128 stands for zero in the data rows.
Here is a table of points, one per row:
np.array([135, 127, 145, 138, 074, 158, 179, 141, 114, 173, 140, 089, 126, 170, 080, 138, 094, 100, 117, 172, 099, 145, 161, 133, 083, 137, 148, 177, 102, 125, 131, 152])
np.array([185, 154, 157, 119, 152, 190, 091, 130, 172, 160, 131, 147, 137, 123, 168, 090, 157, 129, 159, 139, 053, 113, 156, 134, 142, 113, 126, 085, 123, 100, 186, 133])
np.array([098, 079, 105, 055, 125, 170, 124, 162, 068, 142, 095, 085, 151, 158, 137, 090, 149, 191, 208, 100, 176, 129, 115, 128, 145, 126, 127, 154, 164, 095, 140, 121])
np.array([184, 181, 083, 112, 133, 099, 093, 109, 138, 059, 124, 146, 131, 149, 160, 127, 152, 131, 107, 116, 171, 120, 180, 143, 088, 113, 084, 144, 133, 151, 141, 119])
np.array([107, 066, 179, 118, 182, 123, 130, 104, 068, 131, 052, 151, 118, 161, 131, 161, 148, 188, 119, 125, 116, 078, 157, 145, 109, 181, 111, 118, 159, 070, 095, 198])
np.array([118, 087, 108, 181, 142, 173, 165, 108, 154, 095, 076, 129, 155, 144, 150, 136, 165, 149, 133, 123, 141, 091, 143, 133, 126, 196, 074, 173, 083, 124, 148, 204])
np.array([164, 138, 125, 132, 117, 090, 142, 099, 119, 068, 191, 100, 126, 160, 062, 132, 065, 131, 109, 089, 175, 089, 145, 184, 091, 129, 177, 127, 176, 121, 091, 135])
np.array([112, 104, 099, 114, 088, 117, 175, 105, 135, 119, 095, 203, 112, 098, 131, 172, 058, 132, 105, 094, 172, 134, 166, 133, 107, 074, 110, 135, 129, 119, 145, 081])
np.array([139, 129, 077, 130, 142, 097, 196, 107, 099, 148, 139, 130, 131, 211, 125, 084, 147, 121, 133, 109, 163, 149, 113, 109, 112, 079, 083, 086, 091, 131, 117, 126])
np.array([097, 132, 118, 149, 123, 156, 113, 130, 108, 146, 148, 113, 107, 144, 139, 177, 130, 126, 101, 097, 121, 160, 114, 130, 147, 152, 073, 142, 184, 150, 109, 147])
np.array([123, 108, 159, 065, 101, 071, 085, 128, 139, 128, 165, 097, 083, 079, 100, 107, 110, 069, 153, 099, 088, 161, 126, 186, 051, 152, 149, 146, 144, 177, 096, 154])
np.array([099, 120, 153, 058, 143, 195, 103, 165, 068, 149, 122, 092, 129, 129, 163, 120, 089, 161, 119, 055, 154, 115, 138, 101, 149, 160, 077, 165, 120, 110, 134, 189])
np.array([107, 073, 107, 131, 103, 127, 118, 094, 121, 110, 115, 149, 108, 146, 103, 082, 169, 177, 091, 173, 100, 137, 050, 109, 117, 108, 074, 172, 143, 134, 120, 119])
np.array([131, 126, 088, 134, 139, 077, 135, 157, 105, 116, 122, 123, 144, 155, 151, 134, 153, 183, 126, 105, 125, 133, 096, 133, 150, 175, 117, 176, 122, 099, 169, 102])
np.array([121, 145, 150, 139, 118, 163, 151, 072, 185, 135, 099, 123, 143, 166, 152, 124, 136, 135, 174, 127, 117, 142, 084, 152, 101, 124, 155, 137, 174, 109, 111, 103])
np.array([132, 154, 045, 125, 080, 114, 100, 109, 093, 160, 116, 182, 171, 130, 105, 113, 116, 171, 138, 144, 112, 127, 107, 060, 126, 162, 136, 116, 131, 106, 116, 147])
np.array([123, 159, 166, 132, 137, 158, 120, 137, 187, 117, 141, 104, 179, 125, 040, 176, 114, 155, 115, 155, 184, 110, 148, 120, 134, 114, 111, 065, 158, 200, 198, 127])
np.array([110, 143, 203, 120, 156, 088, 130, 133, 160, 113, 181, 142, 085, 100, 064, 125, 150, 112, 187, 141, 112, 121, 135, 100, 134, 137, 085, 151, 074, 069, 078, 118])
np.array([125, 117, 134, 145, 070, 109, 136, 178, 121, 105, 087, 188, 105, 123, 147, 106, 162, 075, 173, 129, 141, 114, 185, 129, 125, 131, 149, 067, 125, 171, 119, 126])
np.array([120, 112, 115, 150, 136, 146, 097, 089, 134, 129, 113, 100, 066, 144, 109, 164, 167, 125, 060, 116, 102, 103, 086, 136, 150, 095, 144, 168, 123, 107, 120, 128])
np.array([119, 083, 110, 140, 091, 086, 067, 111, 146, 131, 153, 092, 112, 133, 162, 153, 148, 162, 155, 154, 164, 091, 151, 124, 178, 141, 157, 075, 089, 176, 126, 102])
np.array([091, 153, 117, 162, 100, 182, 168, 132, 086, 102, 184, 121, 118, 147, 183, 101, 088, 146, 147, 138, 112, 148, 151, 082, 125, 157, 102, 193, 188, 152, 142, 156])
np.array([078, 161, 074, 162, 166, 144, 111, 086, 149, 074, 097, 097, 121, 071, 106, 150, 074, 171, 136, 114, 137, 096, 149, 131, 070, 093, 148, 103, 117, 186, 136, 100])
np.array([109, 095, 078, 125, 154, 171, 122, 115, 141, 121, 119, 091, 163, 155, 116, 116, 104, 109, 096, 117, 119, 176, 157, 118, 156, 109, 155, 135, 125, 098, 164, 157])
np.array([182, 098, 169, 090, 138, 129, 171, 153, 120, 081, 119, 153, 141, 089, 118, 117, 126, 155, 098, 100, 065, 143, 118, 139, 178, 119, 110, 081, 106, 144, 048, 100])
np.array([130, 096, 128, 126, 094, 119, 162, 147, 116, 129, 133, 162, 123, 115, 090, 151, 124, 094, 178, 116, 054, 053, 083, 143, 163, 105, 130, 089, 137, 139, 178, 135])
np.array([062, 153, 132, 095, 126, 152, 123, 185, 150, 128, 111, 136, 188, 136, 162, 152, 185, 121, 115, 193, 120, 086, 171, 134, 114, 080, 163, 135, 117, 165, 164, 129])
np.array([155, 118, 151, 156, 060, 154, 144, 134, 095, 128, 124, 139, 102, 127, 142, 119, 138, 157, 118, 115, 119, 143, 136, 146, 102, 092, 118, 160, 072, 095, 152, 119])
np.array([183, 166, 074, 134, 125, 068, 103, 056, 101, 154, 102, 113, 129, 167, 124, 115, 116, 103, 140, 079, 130, 143, 108, 074, 138, 088, 110, 109, 111, 122, 140, 129])
np.array([112, 160, 106, 143, 173, 044, 134, 192, 184, 095, 123, 074, 069, 132, 139, 088, 048, 180, 143, 156, 210, 029, 152, 131, 123, 080, 124, 100, 160, 178, 167, 121])
np.array([085, 152, 130, 193, 130, 119, 099, 127, 165, 149, 087, 091, 199, 083, 128, 160, 137, 028, 101, 107, 097, 118, 136, 128, 134, 096, 126, 134, 116, 121, 123, 092])
np.array([069, 149, 065, 158, 107, 135, 147, 128, 134, 124, 162, 126, 131, 157, 159, 133, 153, 161, 115, 112, 153, 180, 082, 154, 109, 121, 150, 095, 103, 083, 127, 101])
np.array([132, 121, 144, 128, 151, 121, 111, 144, 217, 142, 159, 169, 066, 117, 113, 123, 145, 111, 095, 110, 075, 107, 093, 112, 155, 195, 190, 087, 093, 088, 180, 043])
np.array([107, 107, 142, 138, 117, 178, 161, 127, 079, 104, 150, 141, 188, 157, 176, 186, 142, 102, 085, 117, 098, 109, 100, 094, 061, 128, 122, 102, 124, 124, 116, 153])
np.array([194, 143, 107, 113, 102, 132, 177, 124, 105, 159, 144, 083, 114, 068, 117, 122, 170, 099, 062, 138, 151, 143, 128, 112, 104, 156, 115, 107, 120, 131, 101, 100])
np.array([130, 167, 139, 150, 150, 135, 164, 128, 096, 211, 158, 147, 139, 088, 130, 164, 143, 168, 155, 097, 161, 146, 140, 163, 131, 077, 175, 184, 132, 149, 140, 146])
np.array([142, 134, 116, 121, 173, 082, 159, 157, 135, 145, 149, 108, 159, 107, 124, 158, 167, 137, 141, 138, 062, 174, 133, 086, 169, 095, 205, 157, 144, 143, 128, 149])
np.array([168, 140, 094, 176, 103, 143, 098, 167, 170, 078, 102, 137, 088, 119, 100, 123, 157, 111, 134, 164, 113, 176, 137, 140, 174, 095, 182, 088, 150, 103, 116, 138])
np.array([081, 130, 160, 076, 116, 146, 134, 146, 158, 151, 184, 121, 166, 093, 135, 116, 096, 113, 123, 123, 125, 155, 180, 129, 111, 126, 155, 184, 129, 130, 125, 167])
np.array([178, 129, 155, 120, 129, 091, 126, 118, 165, 143, 091, 152, 117, 130, 185, 134, 104, 094, 165, 168, 161, 132, 092, 109, 151, 153, 137, 116, 117, 159, 069, 089])
There is one direction along which these points spread out most. Take the direction at right angles to it along which they spread out most. Then take the direction at right angles to both along which they spread out most. Go by this last direction. How many in every 100 of the points above lie lower along it than each point below? Round to a whole number. More than half of the points above lie lower than the first one.
np.array([137, 160, 111, 066, 107, 165, 114, 138, 156, 178, 159, 135, 167, 124, 150, 135, 138, 154, 154, 104, 128, 156, 142, 167, 116, 160, 112, 119, 127, 117, 089, 154]) 75
np.array([156, 077, 110, 150, 176, 156, 104, 202, 169, 228, 158, 146, 150, 069, 139, 106, 119, 099, 160, 123, 113, 135, 167, 109, 106, 105, 135, 133, 152, 110, 129, 107]) 90
np.array([172, 096, 194, 090, 165, 164, 115, 119, 090, 057, 137, 148, 085, 096, 135, 130, 111, 090, 153, 168, 184, 093, 037, 132, 167, 194, 107, 163, 127, 093, 114, 191]) 50
np.array([127, 132, 143, 138, 147, 117, 139, 078, 131, 149, 103, 198, 071, 163, 158, 098, 174, 114, 120, 137, 122, 148, 144, 110, 210, 131, 151, 093, 131, 141, 188, 122]) 13
np.array([138, 149, 134, 188, 186, 131, 062, 114, 120, 142, 114, 149, 143, 162, 104, 112, 182, 096, 116, 153, 123, 118, 158, 124, 164, 123, 124, 153, 147, 144, 065, 046]) 25
np.array([120, 125, 176, 108, 141, 096, 119, 108, 100, 129, 136, 108, 126, 063, 147, 114, 107, 083, 135, 204, 128, 131, 129, 177, 212, 164, 070, 103, 141, 044, 109, 164]) 65
np.array([121, 139, 203, 124, 053, 082, 146, 124, 109, 141, 125, 121, 168, 108, 104, 051, 095, 109, 093, 099, 161, 142, 081, 139, 126, 134, 158, 123, 119, 131, 115, 139]) 65
np.array([139, 133, 158, 152, 126, 092, 109, 101, 107, 037, 122, 090, 122, 109, 109, 141, 130, 170, 131, 169, 161, 115, 147, 108, 040, 107, 114, 077, 131, 172, 173, 069]) 25
np.array([111, 171, 140, 131, 143, 151, 130, 165, 128, 151, 092, 114, 120, 160, 122, 173, 090, 121, 120, 129, 104, 185, 101, 101, 106, 131, 124, 144, 117, 141, 097, 143]) 73
np.array([142, 112, 128, 101, 187, 094, 098, 114, 090, 138, 150, 143, 110, 136, 107, 103, 057, 082, 097, 151, 130, 157, 092, 188, 121, 187, 120, 150, 097, 149, 116, 111]) 50
